Each path below is one point turned by a fixed rotation once a step. After each direction that follows a path, write how fast that rotation turns it, in degrees per step (0 if it stays still).
Each turn is a multiple of 5 degrees from 10 to 175, or 0.
Each row of a path follows its step; steps can be skipped.
path 1
step 0: [ -9  -8  -8  -9 -14   3   7  19   3   7   4   3  19  19  -4  -4 -10  10
  -5  -7  -8   6  31   8   1  10   6  -7  10  -4  -8  -2  -5   7]
step 1: [-14   2 -17   6  -2  -6 -12  -3   6 -10   6  18  -8   9  21   4 -11   4
  -8   1   4  18  10   6 -13  -3  -2  -9   7  22  -8  -4  -4  12]
step 2: [ -1  25  -2   5   7  17   7  -6   1  -9   3  18 -18  12   9  -8  -5 -12
  -9   8   1 -21  -8  -9  -1   0  -4  -9  -2  10  -3  -2  13  11]
step 5: [ 15 -10  11  -1   0  16 -13  -6  -2  13 -26  -3  -7 -11  -2   3  -7  13
 -18   5  13   3   5  21   0  -4 -11 -11  -3   0   5   0  -3 -12]
step 8: [ 13   2  14   4   6   4  -6   9  10 -11  27  -3  -4  11  -1  18   2 -24
  -1 -16   8  -5  -9   4  11  -1  -2 -12  -5  14  -7   5   5   4]
step 9: [ 19   0   8 -10   1 -21  -7  10   0   8   6   5 -13   2  -3  -7  18 -17
 -10  -6   1 -10   5  -6 -11  15  -8   6   1  -6 -15  22  -8   3]
step 12: [ -6 -11  -8  -1 -17  -5   2   5   5   5 -21  -1  22   0   8  -9  -9   3
  10  -4   6  -5  -2   1  14   5  -3 -19   3  12   0   9  -1  29]
step 13: [-17  -1   8  -1  -9 -25  10  -6  -6  10  -8  10 -11  13  -5  12 -16  -4
  -3  11 -16   4  -5   4  -9  -5   3 -11  -3  15   4  -4   8  20]
step 14: [ -5  13  17   6 -11  11  11  -4  -2   6   7   7  -7   6  20  11   9 -12
 -13 -12 -10   8 -12   0  -9   0  -6   4 -17   8  15 -15  11  -3]
Speeds:
[-1 -1 -1 -2 -3  1  1 -1 -2 -1 -3 -3  3  0  4  4 -1  0  3  5 -2 -5 -1  2
  1  0 -8  0  2 -8 -3  5 -5 -9]
60
[ 1  6  2  0  5 -1 -1 -4 -1  4 -6  5 -5 -2  6  1  6  1 -5  5 -6  1  0 -2
 -6  1  2 -4  0  1  0 -1 -4 -1]
90
[ 7 -1  1  4  2  5  1 -5 -5  1  2  5 -2  6 -2  6 -3  0  4  3  5  6 -5 -1
 -2 -7 -2  0  2  0  0 -2  1  0]
120
[-7 -4 -2  2 -3  7 -3  0 -3  8 -1 -5 -5 -6 -2  1 -3 -5 -2  1 -2  0 -1 -5
 -1 -4 -4 -1 -1  1  5 -2  3 -1]
35
[  1   3   3   4   0   5   2   1  -2   1   1   2   0  -3  -3   1  -3  -3
   1  -3  -3 -10   0  11  -3   1   3   1   6   4   4  -3  -1  -3]
125
[ 1  3  3  1 -4  3  1  7  6 -2  6  1 -4 -2  3 -1  1 -2  4  7 -6  5  2  2
 -2 -2 -4  1  1  3 -5  1  5  0]
55
path 2
step 0: [ -3   6  -2   6  12  -5  14 -22  -5   7 -12  -2   5   2  -4  -9 -11   8
   8   5 -13  11   3 -11  -4  -1   0  -3  -3  -1 -32 -16   4  10]
step 2: [ -3   4   3  11 -14 -10   1   4  20   1   5  -4   6  13  -1 -12  -8  13
  11  -3  -5 -15  -4   0  -6   1  -4  10  23  17 -21  -1   9   2]
step 3: [-11   0  11   5  -3  20  -7   5 -19  21  13  -6   0   5 -24   7  12  -1
   1  -7  11  -1 -11  -5  12  -5   3  -5  10   0  -9   0 -11 -12]
step 5: [-10   0  -9  -8  10  12   9 -19  -4  22   0  13   8  10  -6  -7  13  -6
  -6 -14  -7  23  -2  -3  -6   4   1  -2  -5   1 -19   2   7  -2]
step 8: [ -6   0  19   2  -3  -3 -10  -6   0  -7  -6 -24  -4  -7 -23  14   4   6
   1 -10  15   3  -9  -1  -1   3   9   4  18  10 -15  -8 -11   1]
step 10: [  6  -2   0  -4  -2  -3  11  -7  -4   6   3  15   0 -13 -16  -3  23  -3
 -14 -25  -3   7 -10   0   8  -5   4  12   9  17 -12   3   5  -6]
step 11: [-11   8  -6   7  -2   4  16  -7 -15   3   8   1   5   5   1  -6  -7 -18
  11  -2 -15  -3  -2  14   0  -7   0   5   6 -23 -12 -15 -10  16]
step 12: [ 16 -15   7  -9   7   2   5   0  -5   9   2  30   9  25   4  15   1  -1
  -6 -11   5  -8   3  11  -8   7  10   2   1   8  -5   2   5  -2]
step 14: [  8 -21  19   4   9   7   9   2  -2   9   0 -17   9  19  -9  17   8   8
  -3  13   3  -2  -8  -2   8  13  -4 -18  -3  -8  -8   8  -5  -2]
Speeds:
[ 2 -4  3  1  3 -4  0  5 -9 -3  0  3  3  3 -1 -2  1 -1  1  4  8 -7  0  1
  4 -3 -1 -4 -6 -5  2  0  0  4]
135
[-2  2  1  1  1 -5 -5 -5  3 -2 -3  9 -7  5  1  2  1  3  0 -1 -3 -2  6  3
  0 -1  1 -1  2 -8 -2 -5  0 -2]
65
[ 8  1  1 -1 -5  0  3  4  0  3 -4  1  5 -1  4 -2  5  5  2  2 -2 -2  5  4
 -2  0  9  1  1 -1  4  4 -1 -3]
135
[ 3 -1 -3 -1 10  2 -3 -1  3  7  4  1  7 -5  3  2  3  3 -3  1 -1 -6  0 -3
 -4 -2 -2 -5  2 -1 -4 -1  2 -1]
155
[ 0  2  0 -8  4 -3  9 -3  0  2  3  0 -4 -3 -3 -5  4  4 -5  7 -1  3  2  5
  4  1 -4  2 -2  0 -1 -2 -2  0]
70
[ 2  4 -6  1 -5  4  4  0  0  5  7  7 -1  7  1 -1 -1  1 -1 -3  4 -2 -5  1
 -1  0 -3  0  4 -1  5 -2 -6  0]
45
path 3
step 1: [  7 -10 -11  14 -12  -7   7 -19   5  -8 -14  -5   3   8 -10  21   1  10
   2  -8 -15  -5   1  -1  22   9   6  -6   9 -13  16 -10  11  -6]
step 2: [-16 -11  -8  -7  13  -5  -8 -16   1  27  -5 -14   1  -4 -17   1  19  -5
   6   3   5  -4  -6   7  17  -9   3  -3 -11  -4  -7  -5  19  -3]
step 4: [ -9   1   1  -4 -19  10  -2 -22  -7   0 -22  -8  14  14  -6  10   5   7
  -1 -11  23  -9  -2  -2  11  -3  19   4  -8 -10   8   4   8  -2]
step 7: [-22 -23  -6  -5  -6 -11  -3 -13  -7   3 -21  -7  -3   3   0   4  17  -9
  10   4   9  -3  -8  -5   4  14  10 -19  12  -9  15   3  -3   2]
step 8: [ -2   2  -6  -3  19  -7 -12 -26   6   7   0 -14  -4  16  11  14  16 -14
   0  -1 -22   3   0   5   9 -16  -4 -10   3  13   1  -6  -2   6]
step 10: [  2  -1  -4   5  -6  -1 -17 -33 -19  -6 -18   6   3  -9   8   6  14  -9
  20   6   4  11  -2   2  -3 -12  12 -10 -11  -2   1  -2  -4  -6]
step 11: [  9  20  10   0  17   6   2 -17   3  14 -20  -8  25   1  10  11   3 -14
 -10  -5  -5  -2 -10  -7   0  -5  -3  -3   1  11  -9  15   6  -2]
step 12: [ 25 -12   8   7  -2   8  -8   2 -14   5 -26  -1  -6 -11  14  12  15  -4
  -9  -7  14   3  -7   0   1  20   9  -8   6  -1   9  -6  -1  -5]
step 14: [ -1 -19   4   0  14  14   6  -6  12  18 -13   0   2   4   9  11  12 -22
 -16   8   3   1  -4  11  13   3 -11  -3  17   4 -16  -7   1   2]
Speeds:
[-1 -4 -6 -3  0  5  1  0  6 -3 -3 -1 10  1  0 -1 -4 -5  4  6 -2 -2  6 -1
  0 -3  3 -5 -3 -1  2 -2  0 -1]
120
[ -1 -10   1   0   6   2   5   3  -2  -1  -1   1   0  -6   0  -2   6   1
   1   3   2   1  -1   5  -3   4   4  -2   3  -4  -6   3  -4   3]
155
[-4 -2  3 -2 -3  1  2 -3  4  1  2 -4  3 -2 -7 -2  1 11  0  0 -2 -2  4  3
  4  5 -2  6 -2 -1 -1 -6  1  0]
20
[ 0 -4  7  1  7 -4 -4 -2  3 -1  2 -1  2  3  2  3 -5  7  3  0 -3  5 -4  4
 -6 -5 -4 -2 -2 -1  2  1 -1 -4]
140
[ 2  2 -6  1  1  4  3  4  5  8 -1 -6 -2 -3  9 -1 -2  5 -4 -2  0  1  2  3
 -3  1 -2 -2 -3  6 -3 -1 -1  1]
125
path 4
step 0: [ -9  15  -9   0   2  -1  -3  -4   3 -10  -1   4  11   2   5   7   4 -11
  -2   9 -14   5  -8   1 -12  -9  21   6  -1  -9  24   8   0 -11]
step 2: [-23  -2  -5  14   7   6 -17   1   7 -17  -6   3   7  -2 -13  11  -1  14
   3  -2  11  -4   2   2   2   3  -4   3 -14   3 -15  -4  -1  -9]
step 3: [  9   3   4   7  -3 -14 -13 -10   1   2  -9  13   1  -3   7  -1   0  15
 -11  -9 -12   4   2 -14  19  -2 -14 -10  13   5   2  -4  -5  11]
step 6: [  2   6   6   6  -5  11  19 -14  -3  -3  12   4  -6  -2  -5  12  11  -1
  -1  -5  -4  -3   3  -8   1  -3   1   5 -10 -16   7  -5  14 -27]
step 7: [-21  -8   0  12   8   0 -13  -2  -1  -8  -9   7   2   2   7  11  -8 -12
  10  -5  -7  22  -2   1   5  -1   3  -2 -12  -6 -16  13   0  -3]
step 9: [ -9  -4   7  -7   4  -6 -16  -4  -5  -3   9  -2  10  -3  13   8  -9   8
   1   8  -8 -22  -4   5   0  -9 -11 -18   4  18   7 -11  -3  -6]
step 10: [  7 -13  -8 -14 -10  -8  16   2  -2   2   4   0  -9  -8   1   7  -5 -11
 -11  -6  -7   2   4  -9  -5 -10   2  -8  24  -1  -9  -6  15  13]
step 12: [ -4  -4   9   4   3   3   4   8  -5  15  -4   3  -6   7  -4   7  -2  -9
  -1  -5 -22  22   4  -3  -1  10 -11  -4 -12  -3   5  18   4 -16]
step 13: [-14  -9  -3  12  -3  -2  -8  -7 -13  -4   4   1 -18  -3  -9  10  -8   4
   6   9  12   4  -5   9  13  12  -1  13  -9  -4  -5 -22   4  -4]
Speeds:
[  2  -1   1   0   5   3   2  -4   1  -5  -2  -4   2  -2   0   3   4  -1
   0  -5   8   1   7 -10   0  -5  -2  -2  -1   0  -5   2   2   0]
85
[-2 -2  0  5  4 -2 -9  1 -3  0 -2  0  6 -3  5  2  3 -8  2  1  3 -3 -5  2
 -4 -3  0  2  3  2  1  3 -5 -4]
160
[ 2  3 -3 -5  3 -4 -2 -1 -5  2  0 -3  2  1 -6  4 -2 -1 -3 -6  2 -6 -6  0
 -2  7 -5 -1 -4  3 -1 -1  6 -4]
100
[-3  1  6 -4 -8  5  0 -2  2  2  1 -5  2 -1  4  0  0  1 -1 -7  0  0 -3 -2
 -6  1  5  4  5  5  3 -1  3  2]
65
[-8 -8 -1 -6  7 -1 -1  2  4  1  0 -3 -2  2 -6  0  1  1 -1  0 -2  5 -1  3
 -3 -2 -1  4  6 -2 -6  0  1  0]
135
[ 4 -6  3 -1 -1 -1  5  5 -4 -1  0  2  7 -3  7  3 -5  5  2  4  0  4 -2  1
 -4  2 -3  1 -3 -2 -6  1  3 -1]
130
